Y: rows in several groups, each row roughly a mix of its group's directions:
Y (154 x 11):
[[-17  -2  12  15   9 -14  -4  10 -19   7  -6]
 [ -9   3 -21 -18 -18   9  -4  -6   1  -9 -10]
 [ 10 -22  15  -7  -7  -7  -4  15   6  10  13]
 [  5   3  -7 -17 -21  -5  -1  -9   5 -24   3]
 [-12  12  13 -12   1   5  11  17  13  -8 -15]
 [ -1  -4   2   5 -15   4  11 -24  22   4  -6]
 [ 20   2   9  13  -8  10   4  19   0 -16   2]
 [  6  -9  -7  -8  24  -6  -5   9 -19  13   7]
 [ -6  20   8  -4  -1  15  14  16 -15   0  -8]
 [  3 -11  -5  14  -5 -13   5 -30   5  -1  -6]
 [ -4  14 -15  -2  18  -4   1   6 -11  20 -13]
 [ 10 -15   7  -4   1  28  -7 -10  -4  -3  14]
 [  2  -8   5   0  13   6 -10  16   5  22  18]
 [ -2  -8  -3 -20   1 -21   6   1   8 -17 -14]
 [ 14  14  17  12 -10  -6 -12  -3  -1 -20   1]
 [  2 -11   8  -2   1  21 -16  -2   3 -16  18]
 [ -9 -11   0 -11  -7  12   5   7  24  15  10]
 [ 10 -20  -7   2 -20 -15  10   9  10  -5   2]
 [ 15  -7  15  14  12   0  -7   7 -11  17  13]
 [-24   5 -17 -12  -1   2   5   7  -2 -12 -15]
 [ -8  22  18   2  -5  12  -3  -1 -15  -8  11]
 [ 11 -27 -18 -13   1   2   6   6   2  -7   4]
 [ -9  26   1   6  -4  -1  11   2   1  11 -21]
 [ 13 -14  18   3 -10   0  -4  18  15  10   3]
 [ 21 -10   1 -23  -3   2 -17 -11  -3  -1   5]
 [ 19  -2  11  27   0  -9  10  -3   5   8   4]
 [ -2 -12   4   7  -1 -24  20  -2 -12   7  11]
 [  1  28 -11  -3   4  -2 -15  16  -4  -1  -8]
 [ -6   1  12   6  -4 -15  23  14  13   5  13]
 [-15  -8   2  19 -12   3   7  12 -12  14 -14]
 [  3  -6   8 -14 -21  -6  17  15  12   9   2]
 [  6   3  -4   7  -3 -31  11  -2 -10   9 -11]
 [ 10  -2  11   2  -8  12  -5  21  21  10  -7]
 [ 13  30  -1   1  -1  -2  -4  -2   9 -14 -12]
 [  0  21  13  -5 -15  -2   1  17   5  -7  17]
 [  8 -21   2   4  -8  -7 -12 -13  14 -14  12]
 [ -9   8 -12  12 -24   6   3  -5 -16 -12  -7]
 [ -9  -5   6   4  15 -20  10  -6 -19  14  -5]
 [  8   0   4  -8  12   0  10  18  -6  -3 -27]
 [ 11 -10 -18   4 -13 -17  11  -5   6 -11 -14]
 [ -3  29 -11  -3   7   4 -14  14   0   4   6]
 [ 24  -8  -6  -9 -14   9 -14  -2   8 -14  -5]
 [ 14  -8  13 -25 -17  -4   2  -3   5   9  -5]
 [ -2  -4  -6  26  -1 -18  17   8  -3   3 -10]
 [-18  13 -14  -1  -3 -20   3 -19   4  -1   4]
 [ -3 -13 -12 -17 -20   3 -16  -4   5 -11   7]
 [ -1 -25   3  -7  -6  -3  -2  -4  23   6  13]
 [-12  24   2  -8   1 -11  15 -12   4  10  -9]
 [ -6  20   6   0 -30  -1   7   7  -8   2   0]
 [ 12  10 -14 -20   8   8  10  10 -14 -11  -1]
 [ 25  -3  -5   5  -6  13  -8   5  -8 -21  -3]
 [ -3  -5  11  21   1   3 -24  10   0  15  -3]
 [ 15  -7 -16  -7  10  -2  -8  -9 -16 -11 -17]
 [ -2 -25   7 -14   5  -2   8   9  -8  18  -8]
 [  4   3  -7   4 -24 -11  -7 -17   1 -12  15]
 [  5   4  -2 -20 -11   3  -9  14  14 -16 -14]
 [ -4  -8 -20  -2   7  -6  -2 -30  -2  -1   2]
 [ -4  20   7 -14 -17   9  -4 -11   8  15   8]
 [-16  -2  -6  -4  20 -17   2  -7 -20   2   8]
 [ -9 -16  -1  -3 -28  -2   3  -9   5  -2  16]
 [ 12  -7 -12  -4 -16 -11   6  19 -20   2  -3]
 [  0  -9 -14 -14 -10  -3   8  21  -6  21  -1]
 [  1  13  -2  -9  21  -7  18 -14  -9   0  12]
 [ -4 -15  -6   3 -20 -15   1 -19  15  -2   6]
 [  4   7 -23   1   6  -7 -13  -9  -5  -6 -23]
 [ 16 -17   2 -12  -6 -11  -9  -2   8  -5  21]
 [ -3  -8 -19 -14  16   5  -6   2 -17  -5 -15]
 [  3  -2 -10  -8   4  -5  -3   9 -17 -12 -28]
 [-11   9   0   2 -16   0  24 -14   4  14  -6]
 [  0   9  -9  -8   3   0   6 -15  -3 -10  30]
 [-13   9  -9  16 -10  -7  12 -18  -4  -5 -15]
 [-19  -6  -2  25  -1  -4  20   6   5  -4   1]
 [-16  -5 -21   8  -5  -5 -11 -14 -11  14   4]
 [-22   7   2 -16  12 -16  -4 -11   0   2  13]
 [  2   0  19   6  28 -15   3   3   5  -7   7]
 [ -3   3  17 -20   2  -7   4 -21   6   7  14]
 [ 24  13  -1  -8   5 -13 -17 -13  -1   6   0]
 [-21 -13  12 -14  11 -12   9  -4  -2   3  12]
 [ 17 -18  -2  -3 -20   6   6   1  16   8  -8]
 [ 13   0  11  24   4   0  17  12   7  -2 -12]
 [ 10 -15 -13  -5  10  11 -11  15  -8 -11 -16]
 [  5   9  -2 -10  16  24   4  13  10  -9   9]
 [ -9 -18 -11   3 -16  10   4  16   5 -16  -7]
 [ -7  -5   4   5  22  11   6  10  12  14 -18]
 [  2   9  -9   9  12   7  -9  13  12  12 -23]
 [ 21  -3  -7  -4  -9   9   6  15  18 -14  -6]
 [  2  -2   5   0  20  29  -3  -6  -6  -8   7]
 [  0 -18  -1  -4   0 -18   9  -6 -20  -8 -16]
 [ 12   2  -6   1  25  13  -7   9 -14 -11  -7]
 [  5   5  -1 -13  27  13  10 -12  -8   9   1]
 [-12   6  -5   7 -11   3 -16 -20  21   2   4]
 [ 19 -13   7 -17   0 -14 -20   0   1  -1   8]
 [  9 -19 -15  -8   1 -20  -4   1 -11  10  10]
 [-21  -9  -7  19   7  15 -10 -12  -3   5  -4]
 [ -4  17  11  -3  10 -14  -4 -19  10   3  16]
 [ -4 -16  -2  -3 -13   7   4  21  21   1  12]
 [ -2  18  -4  15   7  -8  -4   1 -19 -20  -5]
 [-10  10 -11  -8   6  -9  13 -28   2  -7  -5]
 [ -8 -24  -1  15   4   6  -4 -18  -3 -14   5]
 [  2  -8  -7  -3  21   6 -13  20 -15   4  -9]
 [ -7   3 -13   4  -8 -17 -19   7   2 -20 -10]
 [  8  -8  -6 -13 -22 -13   2 -12  11  -7 -15]
 [  1 -14  -3 -24   4  15  -4  19   2   8  -6]
 [ -4 -12 -16  -4 -27  -7  -1   7  -6  13   6]
 [-18  -4   2  -6  16  13  17  -3 -14  14   0]
 [-15 -13  11  12 -14   0  -4  19   6   6  13]
 [ 11  -3  14   9  -6  26   1  11  14  -9   2]
 [  3   1  10  20   5 -13   0  13 -22 -10  -6]
 [  6 -25  -8 -20  -8  -2  -3 -12   7  -5   8]
 [  2  -8 -14  -2 -24 -21  -5  -3   1  10   7]
 [  2 -15  -3   7   9   5  -7  -9  16  25  10]
 [  6   4   4  -1 -26  -9 -10 -11   5 -12  16]
 [ 21 -14 -13   3   4 -19 -14  -2 -10  -3  -2]
 [  0  -4 -23   2 -12  21   0  -2  -2 -15 -12]
 [ -2  -7   1 -11   3  -4  22 -12   6  19  16]
 [ -6  11   8   4   8  22 -19  -9 -16   4   1]
 [-10   0 -14 -15   3  15 -14   9  20  -4  -5]
 [ -7   2  12 -25  19 -12   6  -6   4  -8  -3]
 [  5  -2  -9  -9   7   2   6  26  -1  20 -13]
 [ -4 -23 -15  -6   1 -18   6  17   6  -2  -5]
 [ -3 -12 -10   2   2  17 -10 -16  18 -16   3]
 [  3 -10  26 -10  -3  -5  14   9  -4   1  16]
 [-13   4   6   6  14 -17  11  -2 -18   3  17]
 [  4  13 -22 -11  -3   8 -17 -10  12  -8   6]
 [-26   5  -2  -5  11  -4  -1   1   1   0  25]
 [  9  -9   6  17 -10  -3 -13  10 -14  -5 -21]
 [  5   9 -12   2 -16  27 -15   5  -2   1   0]
 [ 27  -2  13  14 -13   1   5   3  12   3  -3]
 [  1   2  19   8   9 -21  18   4   3  12  -4]
 [  1  15   6  -4 -11  -5  -6   9  16  18  19]
 [ -8  -4  13   4   5  10   9  -1   8  20  24]
 [-11  29  -8  15  12   7  -1  -6  -3   4   0]
 [ -9  -2 -10  -4   0  -8   5 -28   5  16  13]
 [  8   0   1 -12   6  -3  23   4  21  12 -11]
 [  6   2 -16 -11  -9   3 -11 -28  -3  -7   7]
 [ 12 -10  -1  -4 -19  -5   7  17   8  -5 -21]
 [  0   7  14 -14 -24 -13  10   7   6   1  10]
 [ -7   3  -1 -31   3   6 -10 -16   1  -6   5]
 [-13   5  -2   6  10   0  16 -11 -22  -6 -16]
 [ 18 -19   1  -3  10  13  15  11  -3   9  -9]
 [ 14  -8  -5 -10  -8  -3  24  -5  15   3  14]
 [-10  19  -8   4  20   2  -4 -20 -13  -2   1]
 [ -3  12  15  -3   4   9  25  14   0  -1 -14]
 [  1 -10  -4 -10  12   3  -2  19 -14   6 -23]
 [  5   2 -13  -2 -14  13   3  -1  14 -22 -15]
 [ -1  -1   0   7 -10 -14   9 -25  -5 -19   6]
 [-20   4 -25  -4 -14  -4   2 -15  -3  -1   0]
 [  9  -6   4   0  13 -12  19 -13 -18  14  -6]
 [  4  17 -22  -3   0  -9 -15  -6  -4 -16 -11]
 [ -4  -7   9  -4   8 -11   6  16 -29  -6  -4]
 [  9  -2   3   5 -13  -2  -8 -10  20  -5  25]
 [ 12  -6   5  -8  16  17  12  -8  -7  19 -11]
 [ 17  -2   9   9 -14  12  -4  15   9  -3 -20]
 [ -3  -7  -3 -12  12  16   1  19 -15  -5 -17]]

one row of each group, then the others: which group is each in?
[ -2   9 -11  11  16  19  -7   0  -8 -19 -10] -> (61)
[  5   6  24   7 -23   2   0   6   8 -13   2] -> (37)
[ 11  -9  20 -19  13  -5  -8  15  -4   3  -1] -> (139)
[-19  12  -9  -1  10 -23  -4  -1  -5 -13   8] -> (71)

[-11  -4   7  10   4 -24  17  16   2   3  -8] -> (139)
[-15  -3 -10  -8  16 -13  16 -13  -9  -7 -10] -> (139)
[ -2   7 -11 -12   6 -21  -7   8 -23  -1  -6] -> (61)
[ -7 -22   0 -12  16   9   3   4  -8  19   7] -> (61)
[ 16 -13  -1   2 -19  -5  10  13  18  -2  -9] -> (71)
[ -2   4   0  -5  -8   7 -16  12  21 -22   5] -> (139)
[ -2   8   9  17   5 -19   6   7 -22  -5  -9] -> (61)
[-15 -12 -11 -16   1 -21   7   0 -13   4 -10] -> (139)
[  6 -11   3  28  -2 -12  -5   1  -4  -2 -19] -> (37)
[ -1 -12  21   6  17  19   5  11  -2  -4   9] -> (139)
[ -8  -9   4  14  -6  -7 -21 -19   6   2  13] -> (37)
[  1   5 -16  -2  23   6 -11  11  -6  17  -9] -> (37)
[ -5  20  -8 -14  19   4   2 -16  -2  -6  13] -> (71)
[  5   2  -3  14  -5  22  16  11   1  -4 -19] -> (139)
